In the data rows, the value 128 means zero.
Some points, one per row:
  124  123   97   52  104  196  130  129
  125   97   87  112  122  140  142   95
  168  106   80   90  111  180  149  107
  154  106   91   90   93  199  133  116
  112  156   99   76  108  178  119  129
  106  111   98   79  113  172  138  109
  172  115   91   89  110  164  129  100
  114  154   91   89  113  177  120  128
  125  116   86   86  111  182  131  122
  117  134   72  126  122  148  132  104
  101  122  113   73  102  195  136  124
   92  111  131   67   97  194  141  120
  118  120   91  109  113  166  138   94
  105  103  122   65  113  215  123  135
  116  114   93  119  128  143  134  117
   93  148   98   67  100  193  121  139
   96  124  106   62  102  179  124  128
  122  117   92   69  114  179  125  119
   92  119  104   55  104  186  109  125
  123  104   83   86  109  174  138  116
  102  141   98   79  107  186  125  128
   95  124  102   69  104  179  118  128
  118  100   87  101  113  148  129  124
  111  121   79  112  114  168  132  119
  162  115   85   92  110  153  137  109
20 more points follow, each with its number after it:
  136  103   94   87  105  172  157   91 0
   85  118  114   61   94  196  130  132 1
  112  135   92   89  112  172  130  122 2
  116  101  107   68  100  191  119  122 3
   89  113  126   49  100  200  127  122 4
  125  124   73  101  121  171  133  116 5
  167  119  102   80  103  170  123  106 6
  107  127  102   73  120  177  130  111 7
  116  105   79   97  111  161  150  110 8
   96  116  104   60  109  184  127  123 9
  112  133  129   20   99  226  150  155 10
  115  111   86   86  113  182  107  109 11
  127  117   98   73   90  178  141  110 12
   98   94  104   80  112  200  145  129 13
  109   90   72   73  122  182  160  108 14
  117  120   98   89  101  182  109  118 15
  125  111   81   96  123  170  139  117 16
  156   32   26  163  147   51   92   75 17
  106  125   92   74  108  176  136  112 18
  109  134   96   78  111  175  122  118 19
Which two of these numbered points are nearest to each point below, looking only along the 2 directions in which the first points spread most? Their numbers follow each, nearest first.
  113   75  102   59   95  180  115  134 > 3 13
   93  108  113   73  118  183  138  133 > 9 13
   87   78  134   33   65  203  125  119 > 10 4
  146  102  103  103  107  176  147  101 > 0 6
  181   99   97   85  103  192  150  111 > 6 0
  102   95  125   71   99  176  115  119 > 13 9
  148   99  129   62   92  180  126  117 > 12 3
  119  131  104   84  120  176  150  109 > 11 15
  102  145   97   77  103  188  120  135 > 9 19
  157   84   83  114  119  142  156   75 > 0 8
